One vector is turned by the same rotation once a tick. Each row is the vector after some number of ticks, and that number follows the row.
The counts run from 0 to 515.
[-22 -18  32  14  26  17 -11   2 -29  20  19  49 -29  11   9  -2 -21  -9
 -31  -4 -21  -7   9   5  14   2 -12  19  12  32 -34  13 -20 -34 -14   8
  32 -16  22  11   7  -2   4  10 -49   0  18  27 -36  -5  -5 -11  13]	501
[ 18   1  26 -35   5  18   7   1   1  51   3 -12   4  20 -18  -4 -28  17
  -7 -15   5   0  11  41  15  14 -25  37   6   4 -10 -15  -6 -32 -10  26
  -3  -5 -27   3   7  21  13 -14  -1 -32   8  31  -1 -38 -30  -1  42]	52
[ 37  -7  30  43  11  40  -3  -1 -22  29   4 -10 -24  -4 -16 -52 -13   4
 -20  -7  16  24 -16  -2   8   5 -44 -10   0 -24   5 -13   6 -33  26   4
   5  15  19  20   4 -16  -4  33  11 -22  19 -13  20  -1  23 -10  16]	145
[ 11   6 -13 -11 -10  18   4 -13  -2  -7  24  18 -16 -10 -28 -15 -30 -14
 -43 -33  26  28 -40  22   2  16   1 -12 -26  14 -22  31 -10  -5 -29   2
  19 -19  41  17   3  -5  23 -13 -38 -15  10 -10  -7  16  -5  36 -10]	328
[ 22   5   8 -42 -12  48  -7   7  22  32  11 -12  -6  17 -18   3 -25   3
 -11 -29  -2   7  -1  52  25  -7   1  36   4  15 -32  -5  -3 -25 -20  17
  -9  -9  -7   8 -12  25  23 -12 -20 -28 -16  15 -13   8 -14   4  35]	192
[ 12   7 -36  67 -11   2  25   2   1  31   7  15  -4   2   0 -15 -26  -4
   5 -43   3  26  20 -13 -12   6   2 -37   7  21  20   0  10   4 -25  18
 -10  24  11   8   2 -29 -23   3 -21 -17  27  15 -14 -10  -4  30   6]	248
[ 50  22  23  25  26  -2  -4  16  -1  18  11  13 -38 -13 -21 -34 -13 -13
   0 -17   4  26 -18  -5  -4  12 -19  -1  22  -6  20   4  -3  -7  27  21
 -17  42  29  25  -6 -17 -25  19  -6 -17  26   9  13 -28  19  17   9]	438
[ 11  32  18  21  39 -11   4  30  -6   1  18  31 -43 -17  -2 -21 -41 -10
  -1 -15   5   2  12   4  -9  18 -13   7  31  12  30   7 -26  -5  20  17
 -23  24  19  19 -22  11   9  40 -24   1  26   3  18 -19  11  18  14]	440
[  2 -19   9  10  27  34  -8 -17   5   8  20  16 -17 -34  15   4 -26 -14
  14 -36   4  -1  -3   1 -18 -21  -1  23  36 -22 -47 -15 -30 -18   5   7
  12 -16  -3  25  17  20  23  57 -17  -6  31  -8 -15  -5   3  -5  -2]	130
[ -6  22 -42  25 -25   7  15   2 -25  12   1 -11 -34   5  -8 -21 -23 -14
   6 -31  -6   9  23  10 -12 -60   5  15  13  -5   0   2  25  12   8   4
 -49  -5  -5  36   4  14  -1  38 -15  14   6  17 -12 -17  -8  -5  -3]	231
[  9   9 -10  13   9  19  29 -14 -25  16  14   2 -15 -21   8 -40 -20  29
 -30 -12 -12  12 -32 -36  14   5 -18 -38 -12  13  11 -28  10  -7  21  -1
  -3 -32  19   6 -29 -44   8  -8  31 -11  -9  -5 -25   0  -2 -20  18]	165
[  4  31 -48 -17 -24  27  -6  -4  11  15  26   1   0 -17   2 -35 -35  19
  20 -26  14 -12 -12  43 -20  26   6  14  -4 -17  31 -16 -16   5 -38  23
 -11   7 -28  14  -7  -2   8   6  14  -5  14  -5 -18 -13 -44   1  35]	102
[ -5  -9  33 -13  20  -6  -8  -4 -19  47  21  22   3   1 -11 -35 -21  14
 -35   7  -1  -7 -37  23  11  24 -12   5  -9   0  -4 -11 -11 -26 -18  24
  39 -24  17  -9  18 -14  -6 -20 -16 -29  11  23 -17 -32 -24 -25  24]	497
[-24 -15  28  15  12  41  -9 -10 -18  24  11  38 -26  24  19  -8 -11   8
  -3   1 -29   4  11  11  23 -22 -28  33  11   5 -27 -10   3 -16   6  12
  10 -17   0   6  -3   5   8  31 -20   3  -3  24 -48   5  -9 -37  17]	503
[ 33   7  -9  -5   6   2  -1 -11   9  49  28   3  -7 -32  -1   5  11 -30
 -23 -24   9  49 -15   4  23  -3   5   3  24 -22 -27 -11  23   0 -17  12
 -19   7  11   6  16 -30 -16 -28  12 -20  34   6 -28 -22  43  -8  -5]	417
[  0  12 -13  26  33  -9  36  23 -20  -9   5  11 -32 -14  -9 -42 -31  10
 -24 -20   7  24  -3 -12  -1   2 -22 -35 -17  13  27  -3 -17  -2   5  -4
  -2 -16  18 -10 -33 -19  28 -27 -32   4  12   5   0  -8 -17  29  17]	16
[ 42   1   1  -2  -2  41 -15  31   6 -12  -5 -22 -26  11 -35 -57 -24   8
   9 -18   3  22  -5  26 -10 -33 -15  17 -12 -34   5 -17 -12 -19  21 -12
 -15   0  -2   9 -15  17  17  12 -12   4  13   7   4 -10   1  -3  31]	1
[-37 -11   9   8  28  21   3  10 -38   6   8  13 -38   3  12 -19 -25 -12
  -7   0 -13  -3  17  20  13 -50 -27  31  -4 -14 -30  -5  -7 -16   0  -2
  -5 -33  -8   3  -2  26  30   3 -42  18   8  20 -29 -13 -23 -29  24]	362
[ 25 -18  16  34  15  -3   3   0 -18  28  19  26   5  -7 -44 -38 -30  -9
 -33 -16  28  24 -20   8 -11 -13  -6  -5  12 -35 -13   8 -27 -19   4 -21
  10  -8  18 -12  20  -7   3  33 -22  -5  41  -7   9 -23  32  -2 -21]	137
[ 17   6  39  -2   0   1  15  -6 -15  72  16   0  17  23 -20 -14 -18   4
 -23  -9  12  33  -2  34  36  15 -31  16   3 -14   1 -12  13 -18 -14  20
 -12  12  -5 -20  -5 -13  -8 -22   3 -31   3  37  -9 -27   0  -6  29]	54
[  3 -15   5  16  35  12   6 -19  12  17  18  36  -3 -29  13  19 -32  -2
   3 -27  -2   0  12  -8  -5   5   5  11  50   7 -38   3 -36  -4  -9   9
   3 -16 -27   2  16   5  18  21  -7 -14  49   0 -36 -19  -5  11  -7]	270
[-11  14  39  20  44 -21  16  -4 -36  33  28  38 -21   5  -2 -16 -21  -5
 -34  14  -4  12  -7  -2  21   6 -33   1  30  10  15  20 -11  -3  11  22
 -23  17   4 -10 -11 -18 -10 -22   3   5   7  32 -28 -37  -1   4  22]	66
[ 16  31 -50   2 -46  32 -18  -8  -5  10   3   6 -27   9 -14 -34 -15   2
   5 -22  -3  14  12  32  -1 -21   4  23  -3  -3  10   4  29  21 -18  10
 -40   8 -15  33  15   7  -1  27   4  14  16   7 -33  -4  -3  -9  -5]	91
[ 24  10 -24 -18 -21  13   2 -20   7   8  20   7  -7  -7 -37 -33 -12   7
 -29 -24  21  45 -63  15  11  -3 -12  -9 -23 -15  -2  11   5  27 -10   8
   1 -21  23   1   7 -20  12 -19  -8 -15  -8  -1 -20  -1  -8  10 -13]	326
[  3  24 -35  24 -20   0  19   1 -19  37   7 -20 -20 -14   2 -34 -24 -10
  -6 -32  12   7   7   6  -8  29   0 -28 -16   8  24 -22  26  -7 -43  27
   4  19  12  17  14 -19 -12 -18 -14 -21  35   1   7 -24 -18  17  22]	246
[  5   7 -38  28  -5  22 -15  10  24  -1  22  38 -12  -5   9  -8 -22 -15
  22 -39 -11   6  15   6 -15  12  18   4   8  18  -2  -8 -16 -10 -46  17
  20  10   8  21  -5 -10 -14  20 -50   1  32   9 -36  12 -20  16   8]	109
[  5  54   4  -8  26 -31  13  25 -35   3  16  23 -24 -27  -6 -52 -20 -12
 -15  -5   6  25  -3  15 -10  38 -20 -10 -21  -3  27 -14   9 -18   0  -6
  -2  14  21  19 -23 -23  -9   1 -23   0  41   4  10 -16  -5  -5   0]	448
[ 25  18  21  12  14  -6  13  11  -5  30  36  20  -1  -8 -26 -14 -24 -26
 -22 -16  31  42   0  33   9   2 -12  14  33 -29  -2  21 -20  -6  -1  -6
 -33  32   5  -2  -9  -3  -2  13 -13   2  33   0   6 -12  43  24  -9]	429
[ 17  14 -45  12 -25  19   2   3 -17   9  -5 -21 -35   1 -18 -19 -25  -9
  20 -36 -11   4  13  -4 -27 -60   6  11   6  -5 -11  -5  27   9  17   3
 -34   2 -22  43  18  14 -14  24  -1   1  12  25 -15 -34 -22  -4   3]	232
[ 36 -13  23   0   0  37 -26   1  16  27  -8  16 -27  -1  -5  -9 -16   4
   3 -23 -10  10  19  15  -4  -4   1  39  36   4 -25  -7   1 -18  14  13
   0  -4  -9  28  35  24  14  50   1 -16  43  -2 -20 -17  16 -12  -6]	282
[ -3  24 -37 -21   1  18  19 -20  -5 -16  30  21 -12 -22  -5  -8 -44  20
 -12 -37   2   9 -29   7  -3 -18  10   1   8  11  -9   5 -18  17  -1  -3
 -28 -50  -1  24 -29   2  37  42   1   8 -15 -12 -38  21 -17   4 -18]	321
[ 10   2 -33  28  -3  21   5  16   7  27  19  21   4   0  14   9 -21   0
  -3 -48 -29   3  39  -9  10  -8  29  -7  32  37 -13 -15   4 -14 -33  -4
 -16   1 -11   8 -23 -27 -13 -13 -15   0  22  22 -51   3   7  13  14]	401
[-13  -1 -31  31  11   2  16   0   4  28  18  43  19  -1  15  -1 -20  -3
  10 -36  -9  28  41   6   1   3   5   0  14   1 -11 -19  -9  -2 -42  -4
  -3 -15 -29 -18  -5 -22   0   7 -33  -1  47  19 -50   1   0  -8  -4]	260
[ 15  15   9  -1  22 -18  10   0 -30  31  25  -7 -35 -15   3 -23   2 -19
 -10  -7 -19  21 -40 -10  12 -42 -13   6   8 -20   7  -9  25   4  19  23
 -15  10  26  17  -3 -24 -42 -11  -3 -11  -7  37 -16 -37  -7 -35  26]	215
[ 21  -8  24  11   8  -1 -11  -3 -15  39  16  37  -4 -19 -21  -7 -13 -23
 -36 -19  12  28   7   7   7  19   4   8  24  -2 -29  12  -7 -25 -11  -7
  16   1  13   6  34  -8  -6  13  -9 -15  63  -3 -12 -21  43   4 -31]	278
[ -6   7 -18  -1  24  17  28  23 -15 -30  -8  12 -24 -11  -2 -22 -38   8
   5 -31 -13  10  27   2  -7  -7 -14  -5 -22  27 -14 -15  -6 -27  -2 -20
   2 -30 -15  11 -43   6  32 -10 -36   8  21  13 -23   8 -36  18  14]	19
[  1   9 -27  -6   8  36  26   6  -9  -4  -5 -15 -18  -4   4 -32 -19  20
  18 -25 -15  43  11   0   8 -18 -30  -4 -29  -4 -10 -40  20 -11   9 -14
  -7 -28 -21  14 -42  -9  28 -14 -13   1   6  12 -32  13 -32 -12  17]	21
[-16  17 -26  34  -1  10  26  16 -14  36  29  14  -3 -11  21   0 -26 -10
 -25 -27  -2   4  27   1  21  25  11 -28  15  29   6  -9   7 -18 -43   7
 -18  10   1 -14 -21 -29   0 -38 -15  -2  23  -3 -20  12   8  19  12]	399
[ 18 -11  -2  -7   0  29 -13   7  26  19  11   5   6  23 -27 -27 -28  15
  12 -27  -3  18 -24  42   1 -36   3  29  -7 -16  -9 -17 -27  -8 -12  11
  16 -14   8 -13  -8  11   2  11 -41 -21 -17  31 -20  -3 -31 -12  38]	343
